In the data rows, the value 128 means zero.
Here are some numbered points:
[159 166 175 112 106 146 139 141  94 175 123  96 100 193 118] 0
[175 161 162  78 108  45 180 180  99 133 144 141 135 173 126] 1
[125 117 106 116 121 140 142 142 125 122 140 143 138 111 146] 2
[105  60  27  93 156 215 168 150  98 125 187 181 151 131 107] 3
[132 148 134 125 106 127 150 151 117 170 135 155 165 141  83] 4
[141 123  99 117 146 133 200 179 135 149 126 163 136 125 144] 5
[156 146 140 112 107  99 165 169 133 144 132 157 158 135 116] 6
[135  91  64 121  89 186 117  85  83 124 179 136 152 122 123] 7
[134 138 114 117 111 206  82 113  75 130 206  67 123 153  57] 8
[121 121 147 148 142 120  69  79  91 106 124  76  78 139 126] 9
[109 128 142 138 130 135  91 124 123 135 124 120 112 125 127] 10
[102 102 101 115 152 119 134  96 135  98  87 150 107  43 173] 11
[157 151 140 138  83 114 112 106 140 149 128 114 121 132 103] 12
[ 88 148  75 133 169 197 145  96  78 121 169 101 214  55 120] 13
[162 129 120 172 121 136 146 136 171 144 119 163 122 178 113] 14
[175  98  68 136  83 164 110 100 151 101 133 151  65 110 189] 15
[124 124  81  87 136 175 224 173  87 182 135 173 186 107 143] 16
[119 111 119  95 180 123 203 185 136 112 100 156 124  99 197] 17
[109 122 115  94  55 150  93  84 138 148 147 118 129  93 121] 18
[127 100 120  94 105 116  87 119 123  81 133 136  73 120 131] 19
[130 193 255 111  40 106  89 110 155 198 100  60 171 197  84] 20
[140  97 135 160 117 152  43  99 189  98 136 100  61 167 138] 21
[120 104 109 170 167  72 155 120 133  95 150  99 152 146 111] 22
[156 100  95 107 129 128 130 157 169  70 148 153  88 118 177] 23
[179 134 134 167 134 165  71 123 122 115 130 115  49 181 142] 24
[ 92 123 154 151 137  97  73 135 142 117 130 120 144 108 148] 25
[117 125 127 107  78 112 122 162 133 150 117 184 131  90 148] 26
[109 113 126 117 150 165 100  90 125  95 149 104 139 124 123] 27
[152 145 143 141  93 112 118 112 142 143 127 118 128 134 111] 28
[110 114 108 159 145 145 125  93 117 138 141 110 149 132 103] 29
[134 109 171 141  97 167  35 119 163 118 150  98  71 165 142] 30
[132 126 127 103 124 122 174 162 123 148 112 153 128 140 131] 31
[140 143 150 166 165 154 116  77 142  93 104 107 139  97 145] 32
[135 135 151 159 106 110  47  73 149  92 141  76 106 116 144] 33
[116 145 102 102  98 141  92  53  84 100 116 122 137  25 126] 34
[ 99 153 141 144 102 142  99  38 122 158 110  78 174  74  95] 35
[167 134  96  72 102 156 194 196 126 147 122 202 126 109 174] 36
[127 115 115 138 136 112 154 161 153 153  96 160 105 143 139] 37
[155 102  59 146 108 154 161 135 107 144 184 152 165 170 101] 38
[124 109 112 131 158  98 131 139 124 101  87 150  74 137 157] 39
[125 120 123 107 102 119 109 150 138 140 131 144 119 108 130] 40
[151 153 113 129 135 103 173 140 125 129 127 146 158 106 134] 41
[122 113 135 121 143 129 141 160 139 120 134 165 140 127 123] 42
[135  99 126 157 147   8 205 239 141 116  98 179 103 192 168] 43
[159 145 193 158 102 125  69  83 180 136 108  92  79 195  88] 44
[123 136 153 129 127 117 115 133 147 126 116 118 123 121 144] 45
[ 96 104 129 190 210  57 151 152 140 136  79 103  83 170 137] 46
[136 124 119 145 191 146 142 144 127  98 170 135 165 144 108] 47
[161 112 128  98  79 172 118 121 140 142 138 150 111 194  91] 48
[102 121   1 152 208 101 229  97  24 130 139 131 180  84  63] 49
[129 112 119 108 166 118 178 166 137 109 115 146 117 116 164] 50
[ 46  98  68  70 166  74 183 153 102  68  89 164 160   0 230] 51
[139 119 145 161  88 175  65 124 191 129 171 100 122 161 114] 52
[102 100 123  50 138 158 151 168  64  95 161 164 159  97 135] 53
[118 127 162 103 176 107 146 110 116 101 120 103 118 146 102] 54
[121 112  94 173 105 171 116 162 123 206 124 149  94 164 132] 55
[153 141 145 112 114 115 134 148 149 108 135 139 128 117 138] 56
[129 162 154 171 146 181 143 109 141 206  86 128 155 170  72] 57
[116 169 176 143 125  66  98 100 117 140 112  75 118 135  90] 58
[102 112 166 146 143  65  89 141 163 114 121 105 118 135 146] 59
[195 132 112  49  18 149 108 112 136  83 158 147 100  86 149] 60
[127 200 202 169  28 183   0 108 110 198 166  81 178 136 106] 61
[121 115 152 153 170 142 110 141 117 131 118 120 102 183 123] 62
[137 134 181 131 151 117  74 116 150  99  89 107  69 144 168] 63
[ 90 167 124 131 167 182 103  91  92 158 115 104 167  92 101] 64
[110 177 137 117 106 131  94 102 113 146 104 150 180  49 136] 65
[105 113  82 101 158 103 178 147 108 110  96 171 124  87 143] 66
[219 154 177  79  91  36 239 255 186 136 126 195  91 203 142] 67
[134 102 116 108 121 139 174 126 134 110 142 125 142 121 124] 68
[119 147 135 122 116 122 148 108 111 138 114 120 165  96 121] 69
[111  94 124  99 130  99 124 131 100 117 150 123 112 168  99] 70
[182 175 168 214 172  52 124 140 153 111 141 105 114 224  77] 71
[145  79  77 104 116 161 128 137 111  84 166 143  74 135 161] 72
[ 65 145 161 113 148 151 106  64  77 153 143  44 193 137  63] 73
[123 205 195 141 154  85 153 158 150 161  63 115 177  87 203] 74
[135  46   0 121 206 181 200 102 132  70 165 128  73 140 117] 75
[140 124 140 171 127 147  98 123 171 152 124 120  96 175  99] 76
[118 121 120 108  77 128 118 167 129 155 119 188 126  93 150] 77
[116 149 186 143 140  95  99 128 165 115  99  94 123 109 162] 78
[114 138 168 117 121 112 132 159 134 146 107 126 131 128 149] 79
[143 108 136 185 190 202 158 157 147 146 156 127 143 206  96] 80
[156 162 159 142 104 111 104 104 139 131 113 122 143 126 124] 81
[ 95 108  85 115 151 192 117 108 107 130 132 132 129  97 126] 82
[140 106 118 150 176 149 170 166 158 124 137 139 116 161 136] 83
[144 112 133 138  84 127 102 117 152 153 138 119  74 190  87] 84
[129 184 204 133 148  10 155 152 139 121  56 144 136 104 155] 85
[ 63 105 112 116 192 104 175  93 106 136  64 115 106  88 138] 86
[ 97 111 184  91  89 169  70 109 121 146 114 103  97 158 115] 87
[171 120  90 108 101 124 206 228 115 190 165 158 115 217  94] 88
[145 126 132 123 120  96 141 107 186 119  67 150  96 110 144] 89
[101 107 170 136 147  52  90 145 168  97 125 107 123 125 152] 90
[110 152 185 247  67 157   0   8 189  82 158  24 149 103 134] 91
[126 100 126 122 104 133  90 141 167  91 179 118 117 126 144] 92
[109 110  77  98 139 116 202 167 114 138 147 183 202  84 108] 93
[144 166 129  95 138  88 195 127 124 105  86 137 179  57 179] 94
[127 127 133 105 102 119 144 148 140 150 100 135  99 107 165] 95
[ 92 116 139 155 154 111  99 115 124 123 126 113 136 132 123] 96
[153 148 138 144  85 157  81  77 114 120 161 116 162 125 101] 97
[ 44 111 152 102 124  90  67 117  74 129 149  85 158  97 104] 98
[ 59 112  65  29 110 175 203 166 103 163 131 171 215  23 174] 99
[125 143 126 117 106  90 141 170 107 149 130 146 139 119 146] 100
[159 155 127 145 130 108 182 150 126 167 122 125 125 188  84] 101
[ 82 134 127 137 138  56 164 131 174 132  80 164 197  35 167] 102
[116  96  77 138 153 136 165 138 133 131 137 155 135 142 115] 103
[154 167 157 147 199 124 121 107 119 115  95 123 115 169  99] 104
[151 157 120  76 121 157 176  98 101 139 103 140 154  66 161] 105
[136  92  77 124 165 133 178 154 109  82 179 141 146 142 120] 106
[117 109 113 126 106 122 103 108 113  93 176 129 156 102 103] 107
[136 144 115 195 174 164 179 129 145 175 139  89 152 168  88] 108
[135 123 143 144 141 127  86 105 136 101 151 106 119 163  97] 109
[145 144 129 136 119 110 152 157 148 156 117 149 136 133 136] 110
[167 102 133 168  89 195   8  72  99  39 211 116 133 170 120] 111
[189 158 230 144   0 133   0  98 125 168 174  65  79 254  76] 112
[195 164 143 128  87  89 165 165 147 173 111 157 100 202  98] 113
[112 125 111 151 178 186 103 113 114 109 147 127 139 109 126] 114
[106 156 195 168 198 106  79  60 126 107  97  60 137 143  79] 115
[216 165 110 174  89 108 180 159 136 173 110 190 133 175 106] 116
[128 172 202 178 109  88  85  92 154 138 113  73 159 128 112] 117
[143 113  60 155  53 151  59  75 107 143 175 116 114 127  82] 118
[122  95 122 108 119 110  82 108 126  83 121 129  62 128 128] 119
[109 131 113  71 135 143 147 131 109 119 124 153 162  71 126] 120
[159 165 140 149 131 153 133 152 122 148 141 131 157 148 116] 121
[184 102 117  69 120 194 145 167 178  91 108 217  61 125 173] 122
[109 160 145 119  93 141  67  95 133 113 134 101 193  52 171] 123
[ 97 163 158 143 167  76 167 145 152 140 118 109 210  84 112] 124
[128 103 116 172 152 162  54  79  99  77 172  76  90 152 115] 125
[122 127  93 118 141 153 142  96  99  90 138 143 167  71 134] 126
[ 42 102 117 205 158 149  79  85 149 169 108  78 111 100 121] 127
[129 128 117  95 129 134 162 155  82 124 140 129 149 120 147] 128
[ 67 121 124 107 113  77 110 101  74 127 142 106 161 100 102] 129
[155  89  89 107 132 103 175 144 129  93 124 139  66 140 153] 130
[127  75 120  48  98 106 134 137 140  71 146 153 121 134 146] 131
[181 127 117 111  76 109 166 161 182 127 113 200 114 134 163] 132
[147 129 109 109 129 142 167 175 120 160 135 142 128 163 114] 133
[114 100 126 130 139 164 130  94 134 147 115 126 111 150  95] 134
[111 136 132  81 123 124 143 130 110 116 118 131 145  69 150] 135
[144 117 104 131 139 171 136 140 146 138 118 172 114 130 132] 136
[123  96 141 116 132 144  95 137 162  90 135 110  80 133 169] 137
[142 121 136 182 123 149  89 124 170 170 119 127  89 189  83] 138
[140 124 124 102  98  99 145 163 176 122 117 153 115  95 170] 139
[107 115  91 143 154 128 168 131 125 135 121 132 140 103 133] 140
[108 100  70 121 142 154 161  85 113 115 121 124 135  83 115] 141
[103  86  70 127 177 143 192 154 115 140 151 144 152 149  97] 142
[146 108  90 148 114 182 123 119 160 148 135 139 108 134 141] 143
[102 130  96 182 207 100 184  93  98 114 125 102 179 105  86] 144
[134 114 135 134 101 124 109 122 137 145 132 122  92 171 104] 145
[150 131 115 109 124 148 142 144 133 120 134 157 125 127 135] 146
[125 149 156 123 125 107 101 107 112 130 117 100 112 135 107] 147
[ 93 127 123 116 120 105 115 108  95 124 133 115 151 103 120] 148
[121 114 124 103 118  77 181 185  99 155 137 150 115 173  95] 149
[151 140 217 158  96  25  62 132 171 114 110  90  51 205  98] 150
[127 131  96 132 155 152 182 113 129 136 127 119 145 125 112] 151
[133 154 128 154 187 128 198 145 127 190  46 173 129 156 114] 152
[ 92 155 140 158 236 123 133  94 103 111  67 117 141  85 144] 153
[144 127 141 177  89 196  26  80 184 154 133  67  66 193 120] 154
[ 94 152 132  83 155 164 160 150 150 108  76 161 176   0 230] 155
[110 130 151 120  99 107  63  96 105 134 124  74  77 152 112] 156
[170 113 155 132 102 156 140 147 140 129 171 102 122 215  84] 157
[147 125 133 172 115 123 118 130 152 124 150  87 103 162 117] 158
[217 188 145 170 170 121 147 191 183 142  44 206  41 148 205] 159
[135 131  96 106 105 121 137 116 108  92 150 132 158  84 142] 160
[146 129 132 144  97  72 110 123 129 117 134 111  97 138 124] 161
[186 134 168  77  74 172 131 154 154 166  68 193  64 183 158] 162
[159 118 122 120  98 174 116 115 137 148 129 148 113 181  95] 163
[202 150 136 101  79  97 180 152 130 129 144 139 130 161 131] 164
[103 128  97 129  72 131  78 117 138 138 143 134 144  48 168] 165
[139 173 140 110  91  41 138 165 118 140 117 148 148 101 116] 166
[154 123 114 156 130 147 139 151 126 147 156 125 101 177 106] 167
[120 100  87 108 132 155 146 142 119 126 153 152 142 128 124] 168
[111  97  74 112 144 128 161 104 120 108 138 126 147  88 142] 169
[ 92 127 167 161 153 146  70 115 152 119 131 117 133 113 126] 170
[143 157 121 122 132 104 176 160 125 143 107 131 134 104 172] 171
[162  81  35 122  66 201 115  76 108 102 205 152 130 113 102] 172
[116 155 157 103 179 111 141 122 112  98  91 166 139  63 134] 173
[106 114 114  97 153 119 173 126 106 122 123 144 148 114 105] 174
[ 66 116 152 176 162 100  74 101 115 126 124  95 149 130 121] 175
[115 141 128 122 140 146 125 132 143 119 109 141 146  72 170] 176
[109 130 122 136 147 118  91  89 112 105 124 101 110 122 103] 177
[123 120 143 130 127 120 112 131 140 124 133 130 120 133 117] 178
[142 142 171  85 105 128 140 135 134 158  82 162 102 129 139] 179
[115 111  84 137 135 153 126 121  88 153 132 129  91 154 130] 180
[170 155  96  78  94 152 191 199 133 160 118 208 147  96 181] 181
[177 128 147 134  64 113 104  90 176  91 165 130 154 126  96] 182
[125  91 114 114  98 123 147 186 134 149 132 161  97 154 163] 183
[126 156 150 111  82 121 165 175 100 204 153 176 200 159  42] 184
[113  93  92 139 123 178  94  89  94 113 166 113 120 123 138] 185
[152 139  80 147 107 146 168 170 138 163 173 169 183 142  87] 186
[165 163 145 142 111 147 128 156 131 148 146 131 153 152 119] 187
[108  67  94  43 120  86 122 170  93  40 144 154  80  73 206] 188
[114 116 119 162 183  90 168 171 147 136 115 121 104 144 134] 189
[124 115 127 108 123  93 167 169 110 141 138 146 124 167 103] 190
[113 118 129  61 126 159 147 163  75 109 156 158 165 100 137] 191
[147 149 116  59 111 152 178  94  89 132 102 140 145  63 167] 192
[107 117 108 143 154 103 122 135 139 111 106 143 110  85 172] 193
[112 109  85 111 127 141 161 150 130 142 132 157 148 108 135] 194
[156  93 126  73 109 133  79 114  98  79 117 172  31 154 129] 195
[157 177 178 100 124 151 136 107 106 130  78 163 161  78 162] 196
[121 139 136  72  86  85 106 170  85 121 161 135 139 123 119] 197
[179 100  95  99 122 202 200 125  71 155 131 113  56 210  91] 198
[132 135 135 130 131  83 145 112 185 131  63 143 100 114 143] 199
[113 146 168 116 126 153 122 145 118 146 155  98 174 141 105] 200
[128 144 113  97 123 119 170 147 115 133 138 150 176  88 129] 201
[ 97  76  99  65 140 129 138 140  97  82 110 149  77  67 209] 202
[134 169 135  89  89 184 129 142 117 174 116 155 168  87 156] 203
[ 75 111 110 114 136  78 107 109  94 145  76 141  82  98 140] 204
[154 166 123 156 121 138 140 124 128 150 131 160 183 110 106] 205
[ 92 119 175 172 170 148  74  64 129 145  71  57  70 166 138] 206
[117  94 101 200 182  57 161 106 131  77 160  96 172 138 112] 207
[148 127  39 109 148 123 247 167 137 142  83 195 131  60 179] 208
[172 139 169  98  89 156 128 157 160 162  82 175  82 177 146] 209
[120 130 155 140 116  94  91 104 146 130 107 110 103 137 117] 210
[ 97 130  91 112 197 143 200 153  80 116 128 141 178  86 133] 211
[140 108 114 133 150 126 142 135 137 115 134 119  99 172 116] 212
[175 183 208 120 137 129 139 173 155 131 118 140 143 148 137] 213
[120 167 166 139 112  69 106 102 120 150 110  83 128 137  84] 214
[117 153 172 122 149  77 129 134 123  87 127 135 173  61 146] 215
[ 52 111  93  88 155 130 158 110  94 129 136 132 189  47 108] 216
Which point above is nearest to each new point by angle, seen from the average point of the numbered points? Its number follows each.
[110 120 161 120 127 114 121 163 117 122 143 122 140 142 143] 79
[140 130 135 161 116 125 117 127 146 127 147 105 117 152 116] 158
[164  99 130 170 109 177  42  81 111  41 191 115 122 159 126] 111
[158 110 110 129 124 164 173 162 162 120 150 167 141 139 134] 146
[138 138 145 138 116  96 119 136 132 136 114 136 114 141 138] 150
[113 141 123 119 107  74 142 181  93 156 137 149 151 121 130] 100
[136 104 147 139 156 126 125 121 146 101 131 103  85 182 103] 212
[106 119  97 117 198 146 191 153  91 102 135 146 169  98 138] 211
[151 135 104 127 149 120 158 106 118  79 126 137 147  91 134] 126
[118 102  91 140 147 129 161 136 128 135 131 149 131 143 114] 103
[107  90  99 148 181 106 168 148 142 114 129 132 108 129 136] 189
[140 120 147 164  91 183  65 119 198 118 165 101 119 150 118] 52
[116 137 171 126 146 139 115 111 128 137  86 117 118 143 141] 206
[155 137 129  97 136 189 151 111 130 127 123 126 124 147 136] 198
[122 155 164 127 153  73 162 136 135 147  57 139 126 120 147] 85
[110 116  94 102  78 164 126  80 135 142 129 121 154  72 124] 18
[162 158 130 152 103 102 162 180 163 186 112 161 135 149 134] 110
[164 149 131 117 157 136 182 127 154 135 100 163 140 137 100] 152
[135 105  79 135 126  99 214 189 134 135 139 190 163 113 151] 5
[111 116 111  92 149 127 178 126 103 125 116 153 149 113 103] 174
[106 189 151 128  79 147  45  70 143 121 138  85 228  24 184] 123
[ 96 181 143 120 106 132  71  92 109 148 105 137 181  48 130] 65
[147 168 155 111  83 160  93  78  65 133 173  84 177 129  67] 97
[140 115 156 167 147 113  78 103 144  97 156 101 112 193  89] 109
[153 128 156 177  80 210   0  72 194 154 154  59  49 204 104] 154
[111  77 123  96 115  97  41  91 123  46 130 123  16 140 113] 119
[198 161 143 133  84  83 164 176 146 178 118 157  96 216  90] 113
[ 96  60  36 133 203 152 231 161 105 153 168 151 160 172  58] 142
[102 110 115 109 187 142 149 120 109 100 127 121 135 111 131] 211
[111 148 140 155 129  83  85 131 131 103 168  91 159 112 129] 25
[129 102  89 135 100 132 138 129 114 143 158 126 118 150 111] 38
[ 77 146  81 136 176 196 148  96  79 124 171  98 226  55 111] 13
[116 136 110 123 104 123 114 128 129 133 127 138 138  72 155] 165
[183 155 128 150 153 126 154 165 159 131  79 182  82 133 177] 159
[153  24  47  93 100 165 163 139 113  83 184 148  46 175 144] 72
[120 126  77  95 122 168 143  74  58 107 123 145 151  50 156] 126
[170 149 164  92 105 104 143 167 161  86 139 147 131 111 145] 56
[120 122  88 113 141 174 142  80  93  82 146 142 175  57 135] 126
[107 134 152 117 126  99 141 145 160 158  85 135 126 117 154] 79
[131 107 115 102 118  88 147 140 144 113  97 171 109 104 169] 139
[149 148  58 125  93 232  81   4 101  94 139 120 157  25 140] 34
[155 169 179 108 102 140 143 145  87 174 124  98 101 189 117] 0
[125 133  89 117 149 168 188 115 124 139 129 122 149 110 113] 151
[141 182 182 147 140  27 162 187 166 131  65 173 163  88 176] 85
[107 114 101 157 151 110 134 143 139 125 116 146 128 103 159] 193
[103  66 125  91 125 190 125 116 143 127 140 119  98 159 124] 134
[161 140 144 126 117  99 170 161 129 167  98 169 104 177 126] 113
[156 110 138 171  99 167  31  82 108  57 190 113 128 162 126] 111
[137 125  52 104 135 117 224 155 135 136  94 182 138  56 176] 208
[126  93  88 159 140 101 170 146 138 149 109 144  77 163 150] 37
[113 119 136  87 114 192  64  64 107 104 142  98 109 119 111] 27
[200 176 255 156   0 152   0  64 127 185 165  35  73 255  61] 112
[174 180 207 123 141 127 146 180 151 135 116 142 143 153 145] 213
[ 42 110 136 105 135  95  87 118  77 132 136 102 156  91 103] 98
[ 45 101 112 197 159 142  96  92 151 161 110  84 103  93 124] 127
[103 147 151  94 134 147  96 109 119 116 115 105 142  79 164] 123
[106 127 103 124 146 162 161 110  90 127 146 122 186 107 108] 13
[ 94 157 127 157 210 129 193 103  75 156  96 114 197  95  94] 144
[101 112 115 150 199 202 125 117 108 115 134 135 134  99 139] 114
[156 170 101 134 145  80 205 148 121 130 131 154 180  89 143] 41
[146 127 127 134 134 153 134 142 133 130 142 143 129 144 123] 80
[128 115  98 110 118 149 148 150 129 123 148 147 141 106 148] 2
[127 176 137  81  92 205 123 130 105 182 117 150 171  74 161] 203
[146 123 119 137 105 165  94  98  98 121 168 104 122 162  91] 8
[110 131 140 141 157 144 165 137  56 187 145 119 131 211  40] 101
[203 152 139 126  78  72 173 183 152 176 113 163  93 222  98] 113
[108 154 182 125 123 172 128 151 123 174 156  94 198 156  93] 200
[201 124 125 209 183 101 145 112 155  64 111 131 103 165 167] 71
[130 144 168 162 112  91 139 166 190 156 122 140 177 135 135] 110
[116 129 130 119 138 124 147 137 114 137 127 134 142 121 112] 174
[140 143 142 156 135 112 127 110 143 115 125 105 139 119 128] 117
[142 120 155 154 143 124  78 100 140  93 159  99 118 181  90] 109
[117 128 144 121 116 106 131 139 156 148 107 140 136 129 138] 79
[143 162 145 134 126 139 105  87 103 112 140 111 156 109 108] 97
[103 114 100  87  40 157  84  75 140 149 160 102 122  81 127] 18
[144 140 135 120 112 104 148 157 135 139 128 150 143 132 125] 6
[ 82 150 193 107 185  53 103 108 148  45  72  93 154   3 216] 215
[ 94 113 100 104 131 185 111 116 108 136 137 125 129 101 127] 82
[143 131 123 106 112 161 109 132 125 128 137 147 119 115 139] 60
[146 146 117 133 141 120 183 146 113 153 125 126 126 169  93] 101
[132 121 104 116 134 138 177 166 132 153 133 144 127 130 143] 5
[124 125 116 117 109 128 115 145 131 140 129 141 117 112 138] 40
[144 117 118 115 127 160 132 112 124 124 144 125  92 151 126] 198
[132  98 113 128 115 133 123 145 121 120 146 136 108 145 160] 72
[ 90 106 103 165 238 255  81  99  96  92 165 124 134  99 138] 114
[ 52  96 104 175 142 147 108  97 140 176 109 110 128  95 110] 127
[143 123 190 145 153 122  82 118 147 112  82  93  46 197 168] 63
[111 144 177 118 115  94 125 172 139 152  97 125 129 123 158] 79
[184 197 199 157  80  89  66  73 139 131 104 111 160 136 100] 81
[124 124 144 138 139 125 101 138 125 116 150 101 107 162 113] 109
[114 130 108 119 130 115 145 136 127 115 132 126 158  87 152] 51
[128 153 111 112 120  92 168  83 127 116  87 148 166  29 159] 94
[137 107  53 147  18 175  28  76 103 152 191 110  96 137 102] 118
[104 140 131  78 124 125 147 137 106 119 123 127 152  66 148] 135
[107 113 111 115 136 115 162 150 119 137 148 118 140 128 111] 142
[107 137  95 105 149  81 122 108 100  54 168  95 184  55 135] 160
[183 203 214  97 102 154 102  93 117 133  63 171 158  70 166] 196
[125 149 124 126 128 172 104 116 110 152 129 132 149 107 132] 64
[152 101  99 105 132 124 138 159 164  74 141 155  89 115 177] 23
[143 142  60  80  82 113 147  88  85  41 173 131 201  23 156] 160
[103 103 141 152 170 133  47  47  58  85 128  50  56 135 135] 9
[ 98 124 151 152 145 137  83 109 137 116 130 115 130 112 130] 170
[142 128 132 164 108 120 117 127 149 126 143 110 115 151 123] 158
[115 123 106 112 126 129 126 116 144 116 115 141 140  89 138] 11
[149 144 128 133 126 117 159 140 123 149 123 129 124 160 105] 101
[ 86 116 108 103 135 135 144 118 106 130 135 129 167  84 115] 216
[123 109 129 134 102 125  89 107 127  85 178 134 152 113 105] 107
[188 120 120 128  86 121 167 156 164 134 106 196 111 126 189] 132
[111  57  41 106 137 216  72  78 110  60 214 104 104  87 137] 185
[161 140  91 130 151 115 214 154 154 117 105 197 148  99 148] 208
[135 166 170 115  79 101 115 125 132 162 108 131 148 130 106] 20
[110 139  97 112  96 148  84  44  84 101 111 129 145  26 130] 34
[115 133 167 127 125 160  92 131 119 156 119 112 104 157 128] 87
[107 119 127 125 144 159  97  90 125 100 148 106 147 120 121] 27
[119 110 126 112 142 159 141 108 130 134 123 134 128 143  98] 134
[141  86 166 135  87 187  23 128 158 122 171  85  37 200 140] 30
[157 139 143  40  79 131  77  62  97  61 101 161 128  21 144] 34
[111 106 109 123 151 114 134 102 139 100  91 147 107  62 165] 11
[151 146 146  88 111  64 170 165 104 129 130 143 140 159 130] 1
[112 154 146 158 117 198  93  84 120 185 105 120 142 145  73] 57
[127 115 116 138 158  99 134 133 123 102 100 145  99 130 145] 39
[116 119 167  33 164 211 136  73 106  76 125 119 139 119 103] 27
[142 136 171 182 102  93  15  57 165  70 156  49  96 132 142] 33
[108  70  59 127 128 192  60  84 122  75 193 102 100 108 129] 185
[ 70 109 169 182 140 158   3 106 108 143 122  96  68 132 120] 10
[181 135 140 165 127 181  56 118 128 115 133 108  46 185 140] 24
[ 87 142 132 136 135  71 151 127 161 130  84 156 197  42 161] 102
[ 97 149 134 157 240 124 133  87  99  98  74 120 130  82 138] 153
[132 133 131 116  71 116 109 151 140 167 135 138 120 139 116] 40
[160 112 138 151 147 115 143 154 142 127 116 126  63 207 137] 212
[125 109 107 148 122 128 151 162 155 178 100 156  98 156 128] 37
[119 143 151 124 136  99 126 136 126 105 127 128 150  95 150] 215
[119 140 137 143 136  99 127 110 118 118 123 116 139 102 132] 215
[173 138 135  93  44 166 124 115 110 130 163 130 143 144 128] 60
[139 152 156 119  95 125 104 122 130 154 123 133 150 147 102] 20
[ 91 161 148 142 101 142  93  17 114 159 105  62 197  61  94] 35
[ 90 132 119 140 141  77 158 130 166 129  86 159 186  48 168] 102
[179 137 135  81  37 170 124 119 111 133 163 129 143 150 132] 60
[122 118 100 169 192  66 137 134 112 104  50 166  69 132 161] 39
[122 146 190 141 160  48 143 172 147 137 102 102 122 143 152] 85
[106 119 128 122 136 167  85  84 125 102 150 106 146 117 119] 27
[107 134 102 116  71 130  77 117 138 133 132 138 140  39 178] 165
[140 140 177 152 114  75  98 132 152 130 115 103  86 177 108] 150
[156 110 132 171  83  92 101 174 184 140 157 115 100 189 129] 158
[151 102  65 149 106 219 124 115 172 157 128 152 102 123 163] 143
[ 95 122 116 109 141 127 142 130 102 134 139 123 160 111 118] 216
[131 129 140 109 116 147 113 114 127 128 113 121 100 133 139] 87
[122 118  96 115 126 143 147 138 126 137 133 148 145 113 127] 194
[126 155 123 133 112 101 125 130 112 143 100 148 135  87 148] 65
[135 136 153 162 132  88  87  92 129  92 164 125 160 158  57] 109
[163 135 135 124 109 121 153 148 152 134 102 167 120 120 170] 132
[136 106 140 185 204 201 153 157 142 143 159 126 145 214  96] 80
[117 167 141  82  97 121 102 115 114 108 147 101 182  62 145] 123
[ 98 167 135 108 151 163 133 120 102 164  99 106 165  88 122] 64
[126 143 107  96 121 124 177 149 120 132 145 152 180  84 130] 201
[ 82 111 103  87 140  98 151 140 115  96 106 145 149  57 191] 51
[207 178 136 158 173 124 147 184 172 129  45 194  37 135 210] 159
[137 147 161 105  57  69 123 156 112 190 104 159 106 164  95] 113
[148 150  70 196 110 121 155 148 135 192 148 185 170 119  92] 186
[136 131 184 133 154 120  63 110 154  95  86 104  66 146 170] 63
[160 156 116 153 106 146 103 128 156 147 150 154 152 123  95] 205
[121 105  78 169 132 136 128 135 117 131 170 140 141 140  90] 38
[ 96 153 103 145 189 181 124 124  70 123 122 125 183  72 177] 13
[142 124 169 165 153 119  72  97 146  91 156  88 119 192  83] 109
[156  91 122  89  93 168 104 165 160  99 115 183  53 121 198] 122
[147 119 125 162 106 101 116 162 171 139 151 124 119 168 124] 158
[146 137 119 160 104 142 170 112 138 166 119 153 176 117 112] 205
[136  99  94 121 145 182 137 146 154 123 119 187 100 128 140] 136
[121 125 100 153 141 155 128  87 115 113 158  89 163 127  85] 29
[166 127 143 134  87 112 113 109 163 101 154 129 138 133 106] 182
[147 140 140 139 107 142  97  98 124 122 140 125 145 133 110] 97
[146 162 170 109  78 117 102 126 132 167 119 143 163 152  87] 20
[148 102  64 150 110 210 123 122 161 158 137 144  96 128 160] 143
[186 132 154 169 126  76 111 176 151 122 148 160  94 223  81] 71
[122 139 161 106 125  75 130 162 138  96 136 125 151 106 145] 215
[118 130 113 119 102 143  96  77 105 111 121 126 135  74 130] 34
[131 101 103  93 103 150 113 104 139 128 106 154  65 122 126] 195
[141 130 112 142 102 128  92 115 113 132 147 125 109 133 112] 118
[134 132 131 107  25 101  89 169 149 187 145 144 109 146 123] 40
[148 107  93  89 134 126 170 120  70  94 112 187 101  97 142] 66
[119  79  85 129 129 122 176 151 135 142 137 150  99 164 117] 103
[144 140 150 143 136 135 129 130 155 136  94 147 120 139 132] 159
[119 142 131 142 133 103 107 132 124 111 151 108 150 110 135] 25
[152  87 143 141 108 161 137 116 109 132 162 110 111 210 108] 157
[143 160 158 160 129  91 113 104 144 118  95 101 114 109 152] 78
[108 120 125 132 152 160 106  98 121 114 146 105 144 129 115] 27
[121  97  86 134 139 121 139 148 122 109 155 129 121 134 124] 106
[135 152 129 134 137 102 156 150 125 143 111 127 134 119 151] 171
[ 78 125 148 120 127  96  90 123  97 132 138 100 147 113 106] 98
[116 133 114 111 111  75 158 190  88 155 139 151 150 116 139] 100
[140 111 119 133 157 115 148 138 143 118 130 116  92 182 111] 212
[122 141 132 138 123 159 122 110 125 159 115 132 136 131 105] 57
[131 132 154 144 155 100 118 151 151 122  83 123  87 137 178] 63
[ 92 148  91 132 156 175 147 107  89 130 160 105 208  68 119] 13
[120 144 151 116 130 102 128 134 125 109 126 128 146  94 148] 215
[150 105 125 163 107 177  87 138 168 131 204 108 121 190 101] 52
[139 150 130 141 134 108 151 143 124 140 115 122 131 123 146] 171
[140  96 172 143  93 174  30 128 166 119 167  91  58 192 137] 30
